(in the rows, 128 means zero)
Each path is a new rotation, seen through one point. The rows after it are directions, each followed by how far the rotation turns it, in degrees each step (0 if it stays put).
Each turn is a multiple of 5 degrees from 10 to 175, or 0.
Each row of a path follows its step; steps can be skipped.
Path 1:
step 0: 108 128 83 82 148 102 106 128 160 140 161 123 175 150 116 118 135 152
 155 107 145 144 119 153 114 167 175 108
step 1: 125 118 116 119 100 118 174 76 140 148 149 188 113 128 98 182 133 116
 157 118 122 105 152 135 125 99 125 101
step 2: 154 96 170 162 158 128 154 102 160 87 113 113 123 137 133 130 112 58 145
 143 119 107 104 109 114 145 107 153
step 3: 86 138 158 155 141 101 136 153 85 125 140 116 121 126 139 70 89 171 147
 148 136 100 94 119 91 137 141 124
step 4: 131 138 151 124 90 134 95 131 71 184 81 129 92 104 133 125 131 130 142
 80 138 125 136 140 158 103 114 128
step 5: 193 117 88 157 128 142 108 163 150 116 89 127 140 103 124 135 125 141 84
 143 122 140 151 135 151 137 124 185
step 6: 66 116 108 99 178 153 122 153 137 127 134 126 147 139 124 143 143 162
 108 173 140 177 135 160 129 154 143 114
step 7: 127 117 116 110 104 135 122 107 130 129 185 147 122 141 131 172 107 108
 120 61 110 161 143 142 117 124 139 69
step 8: 168 139 139 117 127 131 193 70 134 88 154 98 128 127 125 143 138 114 121
 144 77 103 134 114 126 108 118 158
step 9: 99 136 167 110 155 106 135 170 132 129 146 100 168 149 163 110 125 101
 142 157 153 79 83 99 127 109 132 130
step 10: 90 161 107 162 101 111 114 138 114 154 119 160 109 129 128 81 159 137
 140 56 139 92 118 134 112 111 118 129
step 11: 178 125 126 133 80 145 121 109 134 127 51 133 148 149 90 119 133 134 156
 139 147 133 155 149 141 134 118 168
Speeds:
103 128 120 127 123 140 116 119 127 113 133 125 121 126 145 120 121 134
 129 119 145 116 130 132 127 140 146 123 : 110
122 120 125 136 125 131 120 137 135 137 130 133 105 124 139 144 138 106
 119 112 132 126 124 122 127 123 112 118 : 130
138 133 141 120 122 113 129 131 115 136 124 106 117 124 142 127 133 131
 116 129 113 114 125 116 126 135 144 118 : 70
134 136 138 125 142 130 122 138 120 120 116 139 118 142 142 110 123 128
 140 124 126 115 143 126 118 112 118 134 : 55
136 152 141 119 131 139 126 141 142 129 120 136 131 113 123 138 136 143
 127 114 138 119 118 129 124 137 129 133 : 65
127 142 135 140 134 122 141 121 107 121 138 123 143 110 139 135 126 117
 137 124 141 132 134 118 121 133 114 127 : 60
139 135 119 117 119 120 130 114 122 132 127 114 114 130 109 133 115 133
 128 112 146 125 139 137 125 115 122 121 : 110
111 130 124 124 132 123 149 125 124 115 123 134 111 109 121 117 148 138
 123 133 119 125 133 135 135 124 119 124 : 160
Path 2:
step 0: 131 131 187 118 93 127 116 133 154 155 121 112 125 105 95 97 92 134 90
 104 119 149 146 153 181 132 99 171
step 1: 163 97 153 88 124 160 86 138 148 148 137 149 131 113 159 123 117 115 106
 112 130 131 184 132 172 108 147 180
step 2: 108 62 109 101 133 155 125 172 163 165 130 123 114 109 149 111 117 129
 129 142 118 166 162 118 189 140 119 118
step 3: 135 100 135 108 108 188 164 127 173 97 126 82 86 122 122 88 117 126 124
 128 113 170 141 120 153 126 107 162
step 4: 162 73 161 105 159 152 180 126 150 144 111 123 108 115 112 127 134 89
 112 86 137 141 169 150 123 143 118 164
step 5: 113 90 114 108 116 111 160 133 161 146 112 118 118 101 112 106 150 102
 169 112 132 122 188 135 160 153 181 165
step 6: 130 134 140 124 106 114 152 115 185 141 108 96 73 107 160 124 147 102
 162 87 103 145 150 132 179 114 125 111
step 7: 97 155 127 121 152 155 124 128 183 134 65 121 86 111 147 126 122 84 100
 86 117 122 146 134 131 138 122 166
step 8: 122 130 105 92 140 116 140 160 139 124 86 135 74 66 137 147 113 104 127
 122 179 153 171 119 122 110 149 146
step 9: 69 146 161 105 150 115 158 144 151 131 106 113 88 111 126 97 124 156 145
 122 139 169 175 155 135 93 151 111
step 10: 120 139 197 125 140 136 137 111 167 143 104 149 71 118 163 103 96 116
 161 145 126 147 123 149 107 117 153 167
step 11: 123 128 170 124 119 89 117 134 155 174 78 156 120 74 110 103 92 94 113
 155 145 155 147 142 135 146 115 147
Speeds:
127 107 129 124 114 131 139 133 118 130 134 119 135 133 140 139 143 136
 117 135 115 125 133 128 138 132 113 149 : 25
152 134 126 100 127 123 137 128 137 134 132 127 137 120 142 142 127 130
 139 127 131 139 112 130 122 122 126 126 : 160
113 136 130 119 142 125 128 137 131 144 114 117 150 136 120 125 131 137
 126 121 124 138 129 137 130 148 117 121 : 160
138 117 120 126 133 145 124 126 129 131 149 123 131 132 114 127 112 131
 131 105 133 127 122 124 151 135 131 131 : 20
127 129 114 129 136 133 123 105 110 130 124 124 122 110 121 126 133 117
 118 131 116 151 114 135 130 129 126 134 : 90
133 135 149 126 145 144 123 113 129 124 131 130 129 144 141 128 136 127
 118 110 117 123 132 140 119 115 127 132 : 120
138 135 138 138 111 107 118 111 133 146 126 134 138 127 125 129 131 118
 137 122 115 118 129 135 142 135 135 135 : 65
